In the rows, 128 means zero.
name the system of each run:
D, run 1 (11 x 26):
[[132 135 177  89 125 129 139  91  99 120 161 108 165 151 135 117 122  97
  145 131 143  78 128 180 123  97]
 [134 118 111 101 130 202 121 138  93 101 135 127 134 114 114 109 160 122
  124 127 141 121 180 123  91 118]
 [129 166 117 126 125 155 111 137 148 112 108 148 181 138 147 155 143  93
   93 130  98 145 102 150 100 112]
 [ 78 120 174  99 127 141 119 131 103 117 147 115 125 141 119 136 125 130
  134 133  64 145 131 141 148 132]
 [129 119 117 133 114 143 106 169 142 137 106 141  99 109 118 143 143 149
  111 141 111 140 159  88 133 144]
 [127 152 117 160 113  79 115 120 144 147 128 143 133 120 135 150 118 123
  113 137  90 123  97 140 158 133]
 [116 113 134 133 125 111 140 131 107 134 148 102  80 122 107 134 110 141
  145 113 136 120 137 136 153 137]
 [150 130  80 144 126 124 125 140 145 134 112 129 115 118 127 114 126 149
  123 125 163 123 116 123 112 114]
 [114 135 131 145 152 112 149  94 130 116 138 118 156 134 144 114 101 111
  140 127 142 136  97 137 126 124]
 [128  99 150  96 136 142 138 137 126 130 126 118 116 133 132 111 121 131
  145 125 149 125 140 122 105 144]
 [153 140 123 123 131 133 113 116 149 135 118 144 155 132 143 116 144 121
  137 153 118 130 136 112 113 132]]
D, run 2 (11 x 26):
[[133 150 143 178 105 112 160  84 133 126 160 100 160 156 120 125 108  89
  145 131 167 102 148 135 161 140]
 [128 103 121 111  90 142 138 162 112 118 132 136 118 136 138 115 132 130
  143 104 180  68 136 156  90 106]
 [139 161  91 147 141 168 133  81 121 101 156 169 151 134 144  91 132 102
  134 130 107 132 123 123  93  88]
 [104 127 174 102 178 168 144 158 123 115 133 100 139 122 148 162 106  99
  115 124 112 116 108 128 100 102]
 [121 117 110  69 151 138  96 133 127 137 118 151 134 111 126  99 158 155
  143 156  64 139 123 118 100 141]
 [147 148 162 136 158 119 105 124 155 133 112 119 137  93 117 171 132  95
  108 143  99 179 152  99 161 151]
 [130 112 142  91  91  87  99 148 118 168 106 103 109 134 109 151 130 165
   94 144 112 117 123 177 154 158]
 [128 148  86 179  83 115 114 105 118 115 132 124 123 118  87 124 147 139
  149 110 137 158 166 120 180 153]
 [125 127 127 166  88 109 146 167 129 121 121 137 115 161 139 160  88 127
   92 105 185 120 102 160 133 105]
 [ 91 123  89 148 106 139 157  95 112 126 166 133 129 166 140  64 117 151
  177 129 115  97 107 131 113 113]
 [126 124 144 154 168 154 153 158 156 103 135 146 121 109 166 130 108  91
  153 112 160 112 128  65  91  90]]
L, run 3 (11 x 26):
[[175 114  94 116 106 108 103  95 101 106 116 182 159 128 119  59 131 152
  130 140 214 139 146 133 115 104]
 [140 140 140 157 106 148 191 105 131 149 144  78 129 177 124 147  90  88
   73 129 159 107 155 173 120 162]
 [ 95 112 167  87 104 162 111 176 144 116 113 100 136 179 141 104 143 170
  184 119 143 109 117 130 103 110]
 [110 154  95 157 125 177 151 107 128  75 145 181 172 134 142 108 137  73
  125 111 115 164 141 128  91 129]
 [106 124 166  93 148 148 126 170 122 146 137 102 101 119 132 188 119 105
   88 129  54 115 121 156 115 135]
 [128 163 103 100 142 122  68 112 127 115 124 133 138  93 110 115 175 158
  185 126  88 155 117 123 150 100]
 [162 132 117 163 150 115 126 125 117 122 122 137 104  77 103 166 104  97
   74 125 151 164 164 105 158 139]
 [125 119 132 121  90  73  97 136 134 168 112 104  96 155 111 132 112 194
  122 149 116 131 110 151 167 150]
 [125 138 110 190 106 106 145 117 147 112 136 128 131 123 129 102 125 114
  189 106 190 111 149  87 152 126]
 [129  88 145 139  99 120 150 158 130 140 127 174 118 162 159 122  88 122
   70 155 142  89 123 130  92 122]
 [ 96 153 100 126 126 144 151  98 130 131 153  98 164 160 147  94 137 124
  179 131  95  80  89 158 102 113]]
C, run 4 (11 x 26):
[[120 130 123 148 126 142 123 142 112 117 136 160 106  89 104 177 130  85
   79 124  78 154 162 123 143 161]
 [148 130 136 146 112  93 121 140 129 181 147 109  84 124 127 150 113 135
  115 156  99  62 129 129 158 110]
 [117 135  83 179 136  84 135 114 131 114 139 147 136  86 132 115 121 110
  173 107 157 115 107 111 153 117]
 [107  82 108 120 158 117 156 150 107 129 122 129  87 120 135 124  81 146
   93 118 144 151  94 146 107 141]
 [109 128 140  98 121 108 134 122 168 140 128 132 123 165 150  90 126 155
  182 128 102 122  95 129 108 138]
 [145 125 136 112 177 154 121 113 137 117 103 121 164 114 130 108 127 122
  139 150 153 170 142  85 116 137]
 [136 131 136  81 127 134 116 104 108 145 128 122 161 143 123 133 139 117
   86 154  90 125 131 183 113 149]
 [148 169 154 127 113 132 117 104 141 128 148  92 112 122 103 150 153 108
  158  97 114 136 168 130 156 133]
 [155 130 116 145 108 123 101 133  92 128 119 122 125 127 110 141 118 145
   84 139 183 119 142 143 149  94]
 [ 84 138  95 174  73 125 143 141 133 117 138 138 130 154 130 133 125 123
  143 101 128 118 112 160 140 150]
 [110  95 161 130 137 138 134 188 133 113 119 135  93 119 138 136 103 133
  136 117 155 123 134  86 116 111]]
A, run 5 (11 x 26):
[[150 163  62 172 153  96 120 148 197 154  94 124 110  89 143 159 126 133
  125 126 120 147  83 102 127 136]
 [105 105 155 133 168  83 105 158  89 133 107  99 126  97 115 161  90 161
  117 147 150 136  82 127 175  91]
 [108  74  90 139 140  99 163 122 106 132 140 153  81 104 130  86  92 147
  131 122 134 134 118 118 118 161]
 [154 118 132 124 141  98 151 132 164 143  95  98 148 138 142 133 106 115
  124 125 200 122 121 134 112 160]
 [111 103 164 110 125 129 130 113  81 129 140 127 170 150 124 103 110 129
  128 164 141 100 141 134 136 122]
 [126 122 113 121 121 154 157 120 129 124 147 138 123 122 132 111 146  86
  133 117 122 110 170 133  95 171]
 [157 160 150 108 108 123 114 120 148 136 129 120 150 145 139 149 145 111
  119 124 132 106 124 164 118 112]
 [117 147 120 141 113 156 114 105  95 119 147 120 128 130 102 121 144 141
  134 137  96 131 152 130 149 115]
 [142 140 111 120 122 151 120 151 150 126 116 141 100 126 128 145 141 130
  110 102 121 148 134 126 100 126]
 [110 151 131 141 111 100 108 128 140 122 120 131 143 148 130 134 122 144
  139 127 118 147  95 138 151 112]
 [113 117 131 142 148 138 128 138 124 128 127 120 112 108 126 128 121 129
  138 141 117 144 145  85 141 135]]
C, run 6 (11 x 26):
[[108 128 131 171 129 122 111 147 145 117 122 183 147 144 165 102 102 147
  138 170 107 129  95  61 131  74]
 [ 76 102  87 121 180 152 136 146 121 136 120 134 157  87 143 118 135 112
  132 165  68 114 111 104 103 156]
 [154 138 145  69 175  99 115 121 161 155 129 132 110  87 139 153 134 103
  125 119  65 128 108 146 109 137]
 [162 153 124 125 152  85 109  56 122 145 142 105 130 113 101 117 120 142
  135 155 107 158 128 133 177 126]
 [133 132  83 125 122 115 121 118 106 143 108  62 133 114  90 140 136 151
  128 121 174 140 135 174 152 161]
 [126 129 151 122  68  93 116 155 147 115 103 134 113 158 118 153 126 142
  127  81 180 154 134 169 143 147]
 [114  99 155 162  77 133 140 150 125 118 128 147 120 169 126 107 104 140
  127 145 163 133 167  96 141 146]
 [114  98 128 140 111 158 158 158 128 128 130 148 152 142 157 114 126  91
  131 146 144  60 149 111  93 138]
 [120 128 146 123 154 146 156 121 132 111 166 169 135 113 163 128 119  67
  131 118  97 104 120 120  85 105]
 [138 144 116 107 177 159 129  93 112 138 170 120 103 120 135 110 111 133
  131 148  76 121 112 120 113  75]
 [136 174  76 109 166 141  99 103 137 131 120  91 144 113 124 127 154 160
  148 126 106 146  83 154 122  98]]
V, run 7 (11 x 26):
[[153  82 139 103 215 106 130 101  92 120 109 132 147 118 144  61  59 175
  117 177 207 161  95  79 110  72]
 [122  82  66  70 137 134 171 117 133 158 102 115 146 141 133  89 137 125
  107 136 121 107 123 190  50 232]
 [133 129 244  61 113  87 122 112 158  97 135 153 144 152 147 141 135  84
  169  81 137 141 133 162 122 132]
 [144 110 166 106 114 170 100 109  69 119 148 179 143 153 120 105 114 133
   58 201  77 124 169 121 124  95]
 [125 152 110 141  85 166 132 128 108 131 134  63 125 137  84 181 156 103
   97  95 134 128 181 181 153 177]
 [132 151 137 134 103  90  72 162 130 108 118 168  86 109 116 169 128 162
  119  90 122 173  96 139 167  69]
 [ 81 136  81 180 128 169 154 125 126 128 141 105 111 158 121  98  93 171
  127 150  88 158 108 103 129 130]
 [100 111 124 147 128 107 132 196 163 127  77  91 153 117 141 162 131 124
  151 116 193 106 114 114 134 155]
 [102 120 120 117 151 109 122 130 126 124 152 180 136 106 164 105 136 109
  166 136  70  80  82 126  98  93]
 [154 130 161 142 160 150 162  97 150 139 147 100 131 115 130 129 118  75
  133 154 127 118 184  78 125 162]
 [201 153 108  91 119 117  83 121 131 154 112 132 144 114 124 141 158 134
   99 146 151  85 131 155 118  90]]
Y, run 8 (11 x 26):
[[ 77  95 100 174 112  92 114 132  90 137 124 123 208 113 140  72 141 144
  205 186 176  33 118  92 169 107]
 [146  88 134  63 172 170 146 158  79  87 131 131 137  76 134 142 133  67
  110  75 213 101 150 165  58 106]
 [206 170 103 102 152 141 142  46 121 185 179 113 101 156 140  98 108 137
   85 176  70  79 111 162  89  84]
 [106 179  71 116 174 176  92  97 130 120  97  55 196  93  98 125 184 151
  180 144  99 180 117 121 150 141]
 [127 119 174  48 103 134  78 179 126 118  88 154 122 141 114 178 140 145
   59 121  77 196 118 192 117 144]
 [123 170 185 160  59  88 145  72 165 140 171 110 112 191 109 133 124 111
  160 114  76 150 163 137 190 184]
 [ 88 103 165 184 123 148 113 215 146 122 104 130 104  99 124 159 126 127
  142 147 130 128 175  22 164 143]
 [103  87  93 179  65  59 133 152  72 125 157 194  99 104 126 136  99 115
  106 107 160  61 118 175 154 117]
 [130 130 100 168 182 149 210 125 149 122 154  69  93 119 148 121  82 109
  162  84 202  96 103 110  89 110]
 [155 121  55 109 161 147  98 136 119 132 119 177 124 121 158  68 122 194
  119 166 121 103  71 112  66  43]
 [133 158  83  85 159 116 131  67 146 108 106 123 232 127 147 103 164  93
  155 110 137 155  79 202  88 153]]
V, run 9 (11 x 26):
[[129 150 135 202  86 117 102 164 157 138 108 126 119 154 126 134 112 175
  138 160 160 135 141  54 180 102]
 [ 78 124  41 184 126 134 145 144  95 126 126 116 157 112 140 117 125 134
  149 130 154  75  81 135 126 107]
 [119 100 133 142 165  86 173 153 162 133 133 136  85  79 151 138 101  92
  163  93 140 112 111  94 112 160]
 [180 131 134 106 145 144 135 123 171 157 135 147 121 149 173  94 123 129
  134 157 126  76 120  94  66  91]
 [147 135 128  90 192 164 149  90 107 123 132  70 174 111 127 127 131  89
  122 134 156 121 143 144  99 129]
 [173 123 138  61 147  91  84 117 138 148 104 145 121  94 111 142 153 129
  102 131  98 155 131 160 125 149]
 [137 166 141 111  94 137 110  62 127 116 148 127 142 180 106  93 143 150
  143 139  87 173 146 150 143 136]
 [109 110 148 148  89 100 103 139  98 108  97 132 170 137  99 141 118 139
  100 152 177 166 150 142 184 149]
 [ 80 111  87 154  60 100 127 153  98 130 147 171 101 142 122 120 129 153
  126 113  98  99 115 171 140 141]
 [ 95 124 162 185 106 136 169 158 141  98 153 131  90 141 138 138  92 106
  151  91 164 126 149  90 143 125]
 [135 115 108 139 139 155 126 190 132 140 112 139 110 121 166 149 110 136
   80 151 141  72  98 111  84  76]]
L, run 10 (11 x 26):
[[ 92 146 129 153  74 133 111 163 141 141 133 111 125 131 114 174 163 115
  141 125  67  88 142 142 156 156]
 [123 139 123 148 107 116  87 154  97 101 147 180 120  91 130 138 145 126
  149 117 128  94 123 121 149  58]
 [164 148  88 159 129 124 138 103 108 153 161 141  90 129 129 123  95 136
   80 144 108 108 111 140 125  81]
 [143 148 114 134 159 126 133 137 158 148 113  68 109 143 142 130 102 168
  140 127 158 122  83 122 122  98]
 [123 115 129 123 158 121 144 121 153 105 105 149 139 141 146  90  98 140
  141 118 168 186 102 108 100 136]
 [ 97 113 144 121 140 130 167 121 154 141 126 121 145 143 140 128 111  96
  123 135  90 149 133 127 108 205]
 [104 107 158  92 129 119 105 145 136 128 115 138 158 101 134 137 171 108
  166 132  92 107 142 119 127 160]
 [145 127 118 122 126 118  96 107  88 117 146 169 149  81 110 133 157  89
  113 140 112 112 161 139 147 126]
 [162 140 121 120 113 120 103 119  97 153 138  97  98 112  94 160 136 143
   92 140 132 101 150 156 157 112]
 [159 150 113 143 103 116 104 128 127 127 119 105 111 145 107 119 127 178
  136 122 185 137 130 132 151  89]
 [126 128 123 174 105 136 160 130 141 123 130 129 117 170 132 120  82 141
  108 118 175 153 128 122 124 126]]
A, run 11 (11 x 26):
[[ 56 108 142 180 174  43 131 162 107 150 163 103  71  39 136 179  98 112
  200 101  86  68  68 107 197 105]
 [217 101  72 132 206  63 143  85 116 158 142 156  62  60 136  88  71 142
  112 137 186 114 103  94 115  79]
 [102 117  54 138 177 130 170 100  78 128 103  45 184 137 120 111  84 153
   97 128 210 144  61 192 112 135]
 [102  48 192  28 146 135 148 127  92 109 129  87 102 144 105  90 116 153
  159  92 174 166 155 160 103 175]
 [157 113 129 102  74 108 136  87 173 141 102 188 188 183 148  59 149 121
  117 173 130 145 163 135  95 212]
 [106 138 179 142  98 167 120 158 128 137 114  85 191 132 118 190 166  70
  109 170 105  86 198 117 158 180]
 [148 124 145 123  64 119  98 157  99 134 170 200  76 121 125 144 150 108
  110 123  77  46 164 148 126  84]
 [158 208  62 216  96 132 140  90 148 120 159 117 102 116 117 155 136  97
  137  90 133 126 131 134 154 103]
 [147 161 155 114 156 177 107 151 119 115 134  72  81 147 121 146  94 184
  122 114 154 151 102 117 127  23]
 [ 69 125  81 129 139 141 130 121 130  84 130 159 134 149 147  58 119 178
  185 105 119 187  67 123 102 111]
 [123 124 184  93 207 126 144 128 197 129  99  99 161 109 158 144 119  95
  153 133 120 186 112  90 107 172]]
Y, run 12 (11 x 26):
[[177 148 120 155 101  99 126 138 176 143 122 126 117 124 146 137 136 112
  156 109 191  76 141 121 125 113]
 [111 119 133 136 189 130 137 117  95 109 148 142 139  97 147 118  89 114
  127 151 122 125  95 104 125  78]
 [137 104  63  96 133 133 138 112 114 144 119 121 129 117 123  92 144 145
  126 132 129 108 130 165  87 170]
 [178 175 140 102 144 131  94 121 165 131 103  92 141 132 129 149 140 140
  121 126 152 153 115 138 122  99]
 [ 99 129 155 112 129 135 114 101 104 117 136 143 153 145 122 117 117 136
  112 155  64 174 126 137 143 131]
 [120 124 134 130  83 128 122 143 151 141 107 105 134 145 111 138 155 124
  132 127 128 131 174 130 142 199]
 [134 136 184 150 102 115 104 156 122 122 136 137 102 124 124 166 116 126
  117 128 141 116 145 109 169  92]
 [ 86 112 104 178 119 130 168 123  92 117 165 139 110 126 123 118 104 107
  129 121 123 105 137 126 138 146]
 [136 124  83 144 131 139 137 171 142 143 114 112 101 121 142 133 122 137
  133 114 167  85 112 121 100 114]
 [131 150 104 119 149 120 117 108 121 109 143 155 141 124 143 104 117 133
  144 115 134 124  73 153 103  64]
 [126 128 114  91 170 145 151 105 155 125 123 120 160 133 154  96 130 115
  138 131 103 146 111 131  79 158]]

runs to name:
run 13 (2 x 26):
[[154 209 151  84 110 179 125  86 167 109 160  86  68 154  82 176 160 113
  117  54  57 223 162 185 123 153]
 [129 168 177 121 117 137  43 151 130 111  68 107 162 170 100 167 120 210
   85 175 126 234 107 105 189  72]]

V
run 14 (2 x 26):
[[113  92 121 159  91  40 115 182 121 151 110 147  75  85 113 180 104 136
  100 110 142 126 125 141 181 166]
 [155 111 129 203  93  69 155 131 123 151 140 133  79 135 116 128  67 138
   98 139 198 107 142 103 173 128]]

A
run 15 (2 x 26):
[[153 171 145 107 152 148 125 102 164 125 139  67 107 140 124 128 138 144
  177 100 133 151 124 120 123 105]
 [125 130 118  91 146 156  89 122 126 110 104 149 167 137 130  95 143 163
  124 160 112 174 111 117 108 102]]

A
run 16 (2 x 26):
[[148 177  80 189 129 213 152 115 145 104 141 154 154 129 139 138 139  69
   87 138 105 136 161  88  92 120]
 [ 99 161 161  97 129 148 104 172 139 127 138  88 113 146 146 180 136 141
  152  95  93  91  67 171 109  62]]

A
run 17 (2 x 26):
[[140 134  80 183  89 131 117 123  97 122 118 166 171 159 136  97 102 152
   81 166 188 107 115 131 129  75]
 [110 122 114 145 128 145 192 130 115 127 161  80  95 168 140 131  74 132
  117  96 158  99  86 177  94 117]]

L
run 18 (2 x 26):
[[143 148 120 164 118 150 164  96 161 131 180 133  80 136 137  86 127 108
  174 118 103 103 168  74 112 138]
 [150 127 119 117 182 145 129 131 106 133 118 109 160 113 153 130 102 124
  100 161 174  87  89 129  94  59]]

C
run 19 (2 x 26):
[[149 151 159 120 142 139 174  95 174 119 105 131 196 212 175 136  69  93
   43 136 155 181  71 185  66 145]
 [ 69 120 220  69 122 178 118 109  79 105 174  80 139 162 105  97 153 137
  201 132  70 133 172 129 153 122]]

C
run 20 (2 x 26):
[[ 73 102 151  93  90 141 129 127  63 107 148 142 157 179 131 117 110 147
  100 135  92 128  96 202 119 119]
 [140 163 144 125  92 171 146 125 184 130 140  90 130 170 127 125 169 103
  179  93 127 105 176 118 103 161]]

Y
run 21 (2 x 26):
[[ 94 125 120 104 118 205 115 164 109 175 139  77 132 167 140 125 155 168
  126 206  24  46 135 118 101 122]
 [118 182 100 115  84 133  71 143 123  93 134 130 150  87 102 164 222  99
  194  51 118 111 143 192 147 109]]

Y
run 22 (2 x 26):
[[124 110 121 114 207 140 133 121  78 124 130  75 116  63 105 137 108 125
  135 124 155 132 132 105 144 111]
 [150 139  81  89 100  88 109 111 135 140 122 158 115 144 130 119 138 152
  111 102 109 131  81 211  97 128]]

C
run 23 (2 x 26):
[[136 182 170  92 127 134 135  79 137 134 144  30 183 201 147 113 132 144
  197 119 170  75  79 188 127  65]
 [139 102 147 103 167 230 155 136 102  66 129 136 124 143 129  83 107 127
  113 122 196 177 182  78  57  97]]

L
run 24 (2 x 26):
[[ 54 127 129 169  81  98  98 113  65 128 174 132 137 133 102 106 133 160
  180 165  57  97 126 127 207 111]
 [101 119 107 147 119 165 157 200 148  91 109 122 105  80 124 172 149  73
  133  49 177 126 168 131 101 171]]

Y
run 25 (2 x 26):
[[222 144 169  99 111  94 112  94 203 134 157 235  64 108 148 113 150  81
  130 116  73 132 184  80  99 135]
 [187 187 139 150 122 183 134  44  95 143 157  67 177 194 111 113 101 134
   81 187 161 117 152 146 141  69]]

V
run 26 (2 x 26):
[[198 183 210 103  60 124  61 142 152 149 147 171 139 170 156 165 161 114
  108 161  91  37 142 141 128  28]
 [ 83 203  30 227 109 183 129  89  85  93 187 135 134  91 102 125 166 103
  165 112  60 113 138 112 173  89]]

A
run 27 (2 x 26):
[[187 131  95  97  95  88 139 142 193 155  86 131 120 157 147 133 128 139
  101  91 198 129 103 191  71 165]
 [ 82 128 222 145 116 114 154 102 130  89 142 119 167 188 132 109  77 123
  159 127 144 188 132 106 166 136]]

C
run 28 (2 x 26):
[[ 84 122 151  76 119 220 105 150 108  59 133 173 215 124 155  76 208  83
  213 120 119  85 171 114  72  94]
 [142 154 110  88 149 208 119 116  63  99 160 167 150  89 115 183 151  48
   20 125  56 134 160 199  80 109]]

L
run 29 (2 x 26):
[[142 155  98 106 106 163 102 113 122 137 141 100 133 157 122  96 160 163
  163 130 128  97 132 145 111  91]
 [122 165 130 111 149 173 115 130 142 102 121 133 178 122 139 158 158  87
  121 122  97 149 123 140 103 113]]

Y
run 30 (2 x 26):
[[157 169  86 159 150 131 114 115 121 125 127  87 124  66  99 160 152 105
  152  98 169 129 152 112 164 117]
 [161 106 162 111  96  85  95 148 118 140 103 150  88 143 116 143  88 174
   65 142 162 159 125 145 143 118]]

L
run 31 (2 x 26):
[[167 148 110 106 125 168  96 161 181  99  83 169 183 148 169  99 161 134
  149 134 183 124 119 102  60  76]
 [ 50 155 166 136 158 139 136 100 110  88 152 131 208 126 146 151 122  68
  146 138  54 155  88 146 144 123]]

A
run 32 (2 x 26):
[[161 123  22 122 115 128 103 169 115 156  95 107  68  60  81 167 170 146
   97  90 152 118 155 166 124 171]
 [137 182 133 151 138 102 126 118 140 118 138 103  87 149 120 174  74 152
   93  89 127 192  56 171 153  67]]

Y
